128 stands for zero in the data rows.
How far apart are the two rows of each pair, measured in a hidden way? 0 means very close, and 40 very far. Two or three weighted sums of its numbers give each row a place; it is the straight-line distance between the places.
c(109, 120, 116, 120, 107, 125, 113, 107, 161, 125, 119, 109, 159, 119)
c(114, 125, 114, 131, 162, 123, 110, 116, 108, 119, 156, 107, 111, 122) -> 7
c(111, 121, 114, 124, 106, 125, 109, 112, 255, 122, 116, 206, 109, 121)
c(108, 122, 200, 120, 109, 124, 113, 242, 107, 125, 118, 110, 110, 118) -> 10
c(114, 125, 255, 128, 107, 124, 109, 255, 108, 119, 119, 107, 110, 120)
c(111, 123, 184, 125, 105, 124, 109, 112, 111, 204, 116, 105, 111, 120) -> 5
c(113, 125, 114, 130, 105, 123, 111, 115, 255, 120, 119, 253, 111, 119)
c(114, 125, 114, 128, 164, 123, 110, 115, 108, 120, 156, 110, 112, 120) -> 13
c(113, 126, 116, 127, 110, 124, 255, 111, 110, 122, 198, 113, 109, 118)
c(113, 125, 117, 124, 110, 123, 255, 111, 108, 122, 190, 114, 111, 117) -> 2
c(112, 123, 112, 123, 172, 124, 111, 112, 110, 121, 149, 104, 111, 119)
c(115, 125, 113, 132, 108, 123, 110, 116, 218, 119, 121, 108, 176, 119) -> 7
c(115, 126, 114, 192, 224, 123, 110, 116, 109, 119, 120, 109, 111, 120)
c(110, 122, 116, 119, 107, 125, 112, 107, 231, 124, 118, 110, 180, 117) -> 14
c(113, 185, 118, 123, 109, 123, 209, 110, 108, 121, 123, 114, 111, 119)
c(112, 125, 116, 127, 110, 124, 115, 110, 107, 175, 121, 201, 109, 119) -> 15
c(112, 120, 114, 124, 159, 124, 109, 112, 110, 122, 116, 103, 140, 119)
c(113, 124, 117, 192, 109, 123, 112, 113, 108, 121, 198, 114, 110, 120) -> 23
c(254, 123, 118, 126, 111, 123, 115, 111, 108, 122, 123, 172, 111, 120)
c(242, 122, 115, 121, 106, 125, 113, 107, 108, 170, 118, 111, 110, 117) -> 12
c(115, 125, 116, 128, 255, 124, 115, 111, 108, 122, 198, 115, 109, 119)
c(110, 122, 116, 120, 188, 125, 113, 107, 109, 123, 153, 109, 110, 119) -> 18
c(165, 122, 113, 123, 106, 124, 110, 112, 109, 174, 117, 105, 111, 117)
c(111, 121, 117, 120, 219, 125, 113, 107, 108, 125, 148, 110, 111, 118) -> 14
c(240, 123, 112, 125, 107, 165, 108, 112, 109, 122, 117, 104, 110, 119)
c(113, 124, 116, 124, 109, 124, 200, 225, 109, 122, 121, 113, 110, 118) -> 25
c(113, 172, 117, 124, 108, 123, 115, 111, 108, 122, 157, 114, 113, 118)
c(255, 125, 114, 131, 108, 122, 111, 116, 108, 156, 120, 109, 110, 118) -> 22
c(113, 185, 117, 192, 109, 124, 115, 111, 108, 122, 121, 114, 112, 116)
c(111, 121, 253, 123, 105, 163, 110, 111, 110, 123, 116, 105, 111, 117) -> 30
c(112, 156, 113, 125, 167, 124, 109, 112, 108, 120, 116, 103, 110, 118)
c(110, 122, 118, 120, 108, 126, 229, 108, 109, 124, 118, 109, 164, 118) -> 8
c(190, 127, 117, 125, 113, 123, 113, 111, 109, 122, 122, 207, 111, 117)
c(111, 121, 114, 124, 106, 123, 110, 113, 108, 163, 116, 185, 110, 118) -> 13
c(113, 185, 114, 130, 107, 123, 221, 116, 109, 120, 119, 109, 111, 120)
c(111, 123, 113, 126, 106, 123, 108, 111, 180, 120, 117, 255, 111, 120) -> 13
c(116, 126, 115, 131, 108, 122, 109, 162, 255, 119, 120, 109, 110, 122)
c(115, 125, 115, 128, 107, 123, 110, 116, 180, 119, 120, 109, 169, 118) -> 11
c(255, 125, 116, 124, 110, 123, 114, 110, 108, 121, 121, 204, 111, 117)
c(113, 185, 116, 192, 108, 123, 112, 112, 108, 120, 122, 116, 112, 117) -> 20
c(112, 123, 114, 124, 175, 124, 110, 111, 109, 122, 140, 104, 110, 117)
c(114, 126, 116, 127, 111, 124, 113, 111, 107, 121, 122, 114, 226, 221) -> 19
c(255, 127, 118, 126, 109, 124, 114, 111, 164, 122, 122, 115, 111, 118)
c(115, 124, 115, 129, 108, 122, 110, 115, 185, 120, 119, 108, 161, 120) -> 24
c(111, 154, 117, 121, 108, 125, 112, 108, 108, 124, 152, 111, 109, 116)
c(168, 121, 113, 121, 104, 125, 107, 111, 152, 121, 116, 103, 110, 119) -> 7
c(114, 126, 117, 127, 109, 124, 115, 111, 109, 121, 122, 115, 237, 221)
c(111, 122, 112, 125, 105, 124, 238, 111, 108, 121, 117, 103, 109, 221) -> 15
c(110, 121, 116, 121, 107, 125, 112, 108, 108, 123, 118, 111, 252, 204)
c(110, 122, 116, 120, 109, 124, 112, 194, 110, 125, 120, 255, 110, 116) -> 11
c(254, 125, 114, 128, 105, 123, 109, 116, 110, 120, 120, 108, 112, 168)
c(111, 122, 113, 125, 160, 123, 108, 112, 169, 121, 117, 104, 111, 118) -> 22
c(114, 125, 118, 126, 110, 173, 255, 110, 109, 122, 124, 116, 111, 118)
c(113, 124, 117, 126, 110, 124, 114, 111, 193, 122, 121, 111, 170, 117) -> 13
c(114, 125, 116, 131, 107, 123, 111, 243, 108, 119, 120, 204, 112, 118)
c(145, 125, 117, 123, 110, 123, 114, 111, 108, 190, 122, 115, 110, 117) -> 10
c(239, 122, 113, 123, 105, 123, 110, 111, 108, 122, 117, 145, 112, 118)
c(113, 126, 117, 127, 110, 185, 255, 112, 108, 121, 122, 116, 110, 118) -> 22
c(110, 159, 115, 120, 181, 125, 112, 108, 110, 124, 119, 108, 110, 118)
c(112, 121, 116, 122, 107, 185, 255, 107, 108, 125, 119, 110, 111, 117) -> 11
c(112, 165, 114, 129, 108, 122, 111, 116, 108, 118, 144, 108, 112, 121)
c(113, 125, 114, 130, 219, 123, 110, 116, 108, 120, 178, 109, 112, 118) -> 16
c(114, 128, 114, 132, 104, 122, 225, 118, 109, 120, 121, 108, 160, 120)
c(113, 125, 114, 129, 108, 123, 110, 114, 179, 118, 120, 109, 166, 120) -> 6
c(114, 125, 116, 127, 111, 124, 115, 154, 110, 121, 123, 255, 112, 120)
c(110, 122, 117, 122, 108, 124, 154, 252, 109, 124, 119, 111, 110, 117) -> 19
c(112, 125, 118, 124, 158, 123, 113, 110, 198, 123, 122, 113, 110, 119)
c(153, 126, 117, 125, 109, 123, 114, 110, 185, 122, 123, 116, 110, 118) -> 9
c(109, 121, 116, 121, 107, 125, 112, 108, 110, 198, 118, 108, 228, 117)
c(111, 122, 167, 124, 104, 123, 109, 111, 108, 192, 116, 106, 110, 117) -> 15
c(114, 125, 115, 129, 253, 123, 110, 204, 109, 119, 120, 109, 112, 119)
c(219, 125, 116, 131, 107, 163, 110, 114, 109, 120, 119, 108, 112, 121) -> 32
c(111, 121, 115, 120, 109, 124, 111, 172, 108, 125, 119, 225, 110, 118)
c(113, 123, 114, 122, 105, 124, 200, 111, 110, 121, 116, 104, 162, 120) -> 8
c(111, 122, 114, 125, 104, 124, 109, 112, 175, 121, 116, 151, 112, 119)
c(111, 122, 115, 122, 163, 125, 112, 107, 109, 124, 146, 109, 110, 118) -> 6
c(115, 125, 117, 124, 170, 125, 112, 146, 107, 122, 122, 115, 110, 119)
c(112, 125, 118, 125, 107, 124, 114, 179, 108, 121, 195, 115, 111, 118) -> 13
c(108, 122, 117, 190, 190, 125, 113, 107, 108, 124, 118, 108, 111, 117)
c(112, 125, 114, 129, 107, 123, 110, 117, 109, 120, 119, 109, 220, 221) -> 8
c(114, 126, 117, 129, 108, 124, 227, 111, 106, 120, 123, 115, 175, 117)
c(115, 124, 115, 129, 106, 124, 212, 254, 109, 119, 119, 106, 110, 120) -> 20
c(112, 125, 117, 125, 199, 124, 114, 111, 107, 121, 160, 115, 112, 117)
c(113, 126, 117, 127, 109, 123, 236, 110, 106, 120, 120, 115, 111, 195) -> 8
c(113, 126, 116, 125, 255, 123, 114, 110, 108, 122, 198, 115, 110, 119)
c(109, 121, 117, 120, 107, 125, 112, 107, 166, 124, 119, 212, 111, 117) -> 27
c(110, 185, 114, 124, 108, 125, 222, 108, 109, 124, 118, 110, 109, 119)
c(114, 124, 113, 131, 179, 122, 110, 115, 108, 121, 149, 110, 113, 117) -> 12
c(111, 120, 255, 125, 105, 181, 109, 111, 109, 122, 116, 104, 110, 119)
c(113, 125, 116, 127, 108, 124, 113, 200, 107, 121, 189, 115, 111, 117) -> 37
c(114, 127, 114, 129, 106, 123, 110, 116, 107, 119, 121, 111, 250, 221)
c(115, 125, 115, 129, 166, 123, 111, 114, 110, 117, 148, 109, 110, 119) -> 21
c(111, 124, 116, 121, 107, 124, 112, 107, 109, 171, 118, 179, 111, 118)
c(199, 122, 112, 125, 106, 124, 108, 112, 109, 170, 117, 103, 110, 119) -> 20
c(111, 123, 113, 124, 106, 124, 109, 113, 155, 121, 118, 105, 168, 118)
c(114, 185, 117, 125, 110, 123, 235, 110, 108, 121, 122, 116, 110, 119) -> 6
c(112, 124, 118, 192, 191, 123, 115, 110, 108, 122, 121, 115, 111, 119)
c(255, 121, 117, 122, 108, 125, 113, 108, 166, 125, 119, 112, 110, 117) -> 28
c(110, 121, 115, 119, 169, 125, 112, 162, 109, 124, 119, 109, 110, 118)
c(111, 121, 116, 119, 108, 124, 112, 192, 109, 124, 119, 194, 109, 118) -> 4
c(114, 125, 114, 129, 211, 123, 109, 115, 108, 120, 192, 107, 111, 120)
c(111, 122, 114, 125, 105, 123, 109, 111, 255, 122, 117, 248, 111, 121) -> 18
c(114, 125, 117, 125, 109, 123, 117, 111, 177, 121, 185, 115, 111, 118)
c(113, 125, 115, 128, 109, 124, 114, 111, 109, 121, 122, 115, 208, 196) -> 8
c(114, 185, 115, 132, 106, 182, 110, 118, 109, 119, 121, 109, 111, 119)
c(114, 124, 164, 129, 107, 123, 111, 255, 109, 117, 120, 108, 112, 119) -> 16
c(113, 125, 113, 128, 107, 123, 112, 116, 168, 118, 121, 108, 167, 119)
c(111, 122, 115, 120, 177, 124, 113, 107, 109, 124, 150, 109, 109, 116) -> 1
c(113, 155, 119, 126, 110, 124, 114, 110, 108, 122, 151, 115, 110, 118)
c(111, 121, 113, 124, 227, 124, 109, 111, 111, 123, 159, 103, 110, 119) -> 13
c(115, 125, 114, 130, 205, 124, 109, 116, 109, 119, 161, 108, 112, 119)
c(112, 124, 250, 123, 108, 124, 115, 255, 108, 121, 123, 113, 110, 117) -> 5
c(112, 125, 117, 126, 109, 124, 115, 110, 108, 191, 122, 113, 229, 118)
c(255, 125, 117, 125, 112, 124, 115, 111, 107, 121, 122, 186, 112, 117) -> 34
c(111, 120, 116, 119, 107, 125, 113, 167, 255, 125, 118, 108, 110, 116)
c(113, 127, 117, 127, 109, 124, 248, 112, 107, 121, 123, 114, 110, 197) -> 11
c(111, 120, 114, 124, 105, 124, 109, 112, 110, 121, 117, 104, 186, 209)
c(109, 123, 117, 120, 109, 125, 169, 255, 108, 123, 119, 110, 109, 118) -> 11
c(113, 125, 118, 127, 111, 124, 115, 111, 201, 121, 123, 115, 171, 118)
c(113, 125, 114, 128, 106, 123, 110, 114, 108, 117, 121, 108, 227, 221) -> 12
c(147, 122, 117, 119, 108, 125, 113, 107, 110, 154, 118, 111, 110, 119)
c(115, 125, 113, 131, 106, 123, 110, 116, 109, 204, 121, 187, 112, 119) -> 21
c(187, 120, 116, 119, 107, 125, 112, 108, 108, 124, 117, 191, 111, 118)
c(114, 126, 116, 192, 109, 123, 114, 211, 109, 120, 123, 112, 110, 119) -> 34
c(110, 161, 117, 120, 180, 125, 111, 107, 108, 125, 118, 110, 111, 117)
c(113, 123, 116, 124, 111, 124, 114, 110, 156, 123, 121, 116, 176, 117) -> 4
c(111, 122, 114, 124, 105, 125, 108, 202, 109, 122, 117, 166, 113, 121)
c(113, 125, 116, 128, 156, 123, 113, 114, 108, 119, 142, 112, 112, 120) -> 6
c(114, 126, 113, 132, 106, 122, 109, 228, 108, 117, 121, 179, 112, 119)
c(114, 124, 118, 130, 109, 123, 114, 112, 255, 120, 122, 251, 110, 117) -> 15
c(255, 122, 117, 122, 108, 126, 114, 107, 197, 124, 119, 111, 110, 118)
c(110, 121, 115, 120, 109, 125, 112, 108, 253, 123, 117, 168, 110, 116) -> 28
c(116, 125, 115, 129, 159, 122, 111, 115, 110, 119, 148, 108, 111, 119)
c(110, 121, 116, 119, 202, 125, 112, 107, 109, 124, 154, 111, 109, 117) -> 3
c(163, 123, 113, 124, 106, 124, 109, 111, 109, 120, 116, 174, 111, 118)
c(113, 161, 116, 127, 110, 124, 114, 110, 107, 121, 160, 113, 110, 116) -> 10
c(110, 122, 255, 123, 106, 179, 109, 111, 108, 121, 117, 105, 112, 119)
c(110, 122, 116, 121, 108, 125, 112, 255, 109, 125, 119, 255, 111, 118) -> 32
c(110, 124, 116, 185, 179, 125, 113, 107, 108, 124, 118, 110, 109, 118)
c(115, 126, 113, 128, 108, 122, 224, 116, 111, 119, 120, 108, 112, 215) -> 9
c(110, 122, 116, 121, 229, 125, 114, 108, 108, 123, 164, 110, 110, 118)
c(114, 123, 113, 129, 105, 123, 111, 117, 190, 119, 119, 107, 176, 119) -> 5
c(116, 161, 115, 129, 108, 123, 111, 117, 108, 119, 144, 108, 111, 120)
c(152, 121, 116, 122, 107, 124, 113, 108, 110, 124, 119, 175, 110, 115) -> 9
c(114, 124, 114, 130, 109, 123, 110, 115, 108, 121, 121, 110, 168, 160)
c(114, 125, 114, 132, 108, 123, 254, 115, 109, 119, 120, 109, 111, 221) -> 7
c(113, 125, 117, 126, 110, 125, 214, 111, 109, 122, 123, 115, 163, 118)
c(109, 121, 114, 121, 255, 125, 111, 108, 109, 126, 186, 110, 110, 116) -> 21
c(114, 124, 115, 192, 255, 123, 111, 115, 109, 119, 120, 108, 111, 119)
c(109, 168, 116, 183, 108, 124, 112, 107, 109, 124, 119, 109, 112, 116) -> 16
c(110, 122, 255, 127, 106, 123, 109, 111, 108, 204, 115, 104, 110, 120)
c(116, 124, 114, 130, 159, 123, 111, 116, 109, 120, 153, 108, 110, 119) -> 10
c(114, 127, 149, 129, 109, 123, 112, 191, 108, 119, 120, 109, 111, 119)
c(112, 121, 112, 125, 164, 124, 107, 112, 109, 121, 147, 103, 109, 119) -> 3
c(115, 124, 115, 130, 106, 123, 110, 170, 109, 118, 119, 184, 111, 119)
c(114, 124, 117, 122, 109, 124, 114, 112, 146, 121, 121, 115, 165, 119) -> 2
c(112, 122, 255, 124, 104, 185, 109, 112, 109, 122, 117, 104, 111, 119)
c(111, 120, 115, 120, 109, 125, 112, 108, 109, 125, 119, 109, 204, 196) -> 25
c(111, 123, 114, 192, 255, 124, 109, 112, 109, 120, 116, 104, 111, 120)
c(114, 125, 113, 192, 156, 122, 109, 116, 110, 121, 120, 108, 111, 118) -> 9
c(115, 124, 115, 129, 107, 123, 110, 116, 193, 120, 120, 108, 168, 121)
c(109, 122, 187, 119, 107, 125, 113, 107, 233, 125, 118, 111, 112, 117) -> 10
c(112, 122, 114, 125, 104, 185, 255, 111, 110, 122, 117, 102, 111, 119)
c(110, 123, 117, 119, 108, 125, 113, 107, 107, 124, 118, 110, 241, 221) -> 28
c(114, 167, 114, 129, 182, 123, 111, 114, 109, 119, 118, 108, 111, 119)
c(113, 126, 118, 126, 111, 124, 114, 111, 196, 122, 122, 255, 112, 117) -> 14
c(111, 125, 255, 192, 111, 123, 113, 112, 108, 122, 122, 113, 111, 118)
c(111, 123, 113, 125, 102, 123, 205, 112, 110, 123, 116, 104, 111, 196) -> 3
c(111, 123, 116, 192, 109, 125, 111, 255, 108, 123, 118, 111, 110, 117)
c(110, 123, 223, 120, 108, 124, 114, 108, 110, 204, 119, 110, 110, 117) -> 23
c(114, 124, 114, 130, 107, 122, 111, 164, 108, 120, 121, 153, 111, 118)
c(115, 125, 117, 126, 182, 124, 113, 111, 107, 121, 161, 113, 110, 116) -> 5
c(110, 119, 112, 124, 106, 179, 255, 110, 109, 122, 117, 105, 110, 119)
c(110, 121, 116, 119, 107, 125, 111, 108, 109, 123, 119, 109, 212, 218) -> 25
c(115, 126, 116, 129, 179, 123, 110, 114, 107, 119, 153, 109, 110, 119)
c(111, 122, 116, 119, 108, 124, 112, 108, 109, 123, 118, 108, 224, 221) -> 14
c(111, 123, 113, 124, 105, 123, 202, 112, 109, 120, 117, 104, 109, 200)
c(112, 122, 113, 124, 105, 124, 108, 255, 108, 122, 117, 201, 111, 119) -> 15
c(114, 125, 116, 128, 108, 125, 230, 221, 108, 121, 123, 115, 111, 117)
c(111, 185, 116, 122, 107, 125, 229, 106, 110, 124, 119, 109, 110, 117) -> 17
c(111, 165, 113, 124, 106, 123, 109, 112, 111, 122, 142, 105, 111, 118)
c(113, 123, 113, 125, 104, 124, 132, 251, 108, 120, 116, 104, 110, 117) -> 16
c(114, 124, 255, 132, 105, 122, 111, 116, 109, 204, 120, 109, 111, 118)
c(114, 125, 115, 129, 187, 122, 111, 118, 108, 118, 150, 110, 112, 118) -> 10
c(111, 122, 113, 123, 107, 124, 109, 255, 109, 122, 117, 255, 110, 118)
c(114, 176, 115, 130, 106, 122, 111, 116, 108, 119, 152, 106, 111, 119) -> 17
c(113, 124, 114, 192, 106, 145, 110, 116, 108, 120, 119, 107, 111, 117)
c(112, 122, 255, 124, 105, 124, 108, 255, 109, 122, 116, 105, 110, 119) -> 8
c(116, 125, 113, 130, 105, 123, 111, 117, 108, 204, 119, 215, 111, 118)
c(110, 121, 255, 120, 107, 125, 112, 108, 109, 204, 119, 111, 110, 118) -> 11
c(113, 125, 119, 126, 109, 124, 215, 110, 107, 123, 122, 114, 188, 117)
c(111, 159, 116, 121, 183, 125, 113, 108, 109, 124, 119, 109, 110, 116) -> 6
c(111, 121, 255, 126, 105, 185, 108, 111, 111, 121, 115, 103, 109, 117)
c(112, 121, 113, 125, 103, 123, 187, 112, 110, 121, 116, 103, 169, 119) -> 12
c(255, 125, 114, 132, 106, 123, 111, 115, 196, 119, 119, 110, 110, 119)
c(113, 124, 117, 125, 255, 124, 113, 110, 109, 122, 198, 114, 112, 116) -> 28
c(110, 123, 117, 119, 108, 124, 113, 144, 109, 124, 118, 176, 110, 115)
c(114, 125, 255, 128, 112, 185, 115, 113, 108, 120, 123, 114, 111, 118) -> 10
c(160, 125, 115, 125, 110, 169, 113, 112, 108, 121, 122, 117, 112, 118)
c(111, 121, 117, 121, 107, 125, 112, 148, 109, 204, 119, 110, 109, 118) -> 29
c(109, 122, 116, 122, 110, 125, 112, 108, 141, 123, 120, 110, 161, 115)
c(113, 123, 118, 126, 110, 123, 116, 111, 252, 121, 122, 222, 112, 117) -> 11
c(115, 124, 114, 127, 105, 123, 112, 116, 107, 119, 119, 107, 240, 221)
c(110, 122, 116, 118, 110, 124, 112, 107, 145, 124, 119, 111, 163, 119) -> 22
c(255, 123, 114, 125, 105, 125, 109, 113, 191, 121, 118, 104, 111, 118)
c(114, 124, 255, 192, 108, 123, 110, 117, 109, 120, 120, 107, 110, 119) -> 30
c(110, 121, 255, 122, 108, 185, 111, 107, 109, 123, 119, 110, 109, 118)
c(110, 149, 116, 122, 108, 125, 113, 107, 108, 124, 138, 110, 110, 118) -> 16
c(110, 122, 115, 118, 108, 124, 223, 107, 107, 121, 119, 112, 177, 117)
c(114, 173, 116, 126, 207, 124, 114, 112, 107, 121, 121, 112, 110, 119) -> 14
c(110, 123, 255, 120, 108, 185, 112, 108, 108, 125, 118, 109, 110, 118)
c(112, 121, 113, 124, 147, 124, 109, 111, 109, 121, 138, 102, 111, 120) -> 17
c(112, 121, 112, 128, 105, 123, 109, 112, 108, 121, 116, 103, 186, 214)
c(110, 123, 114, 122, 105, 124, 109, 112, 110, 120, 116, 105, 207, 221) -> 2
c(112, 121, 114, 126, 105, 124, 109, 111, 139, 121, 117, 103, 168, 119)
c(111, 122, 116, 121, 108, 125, 113, 107, 188, 124, 119, 202, 110, 117) -> 7
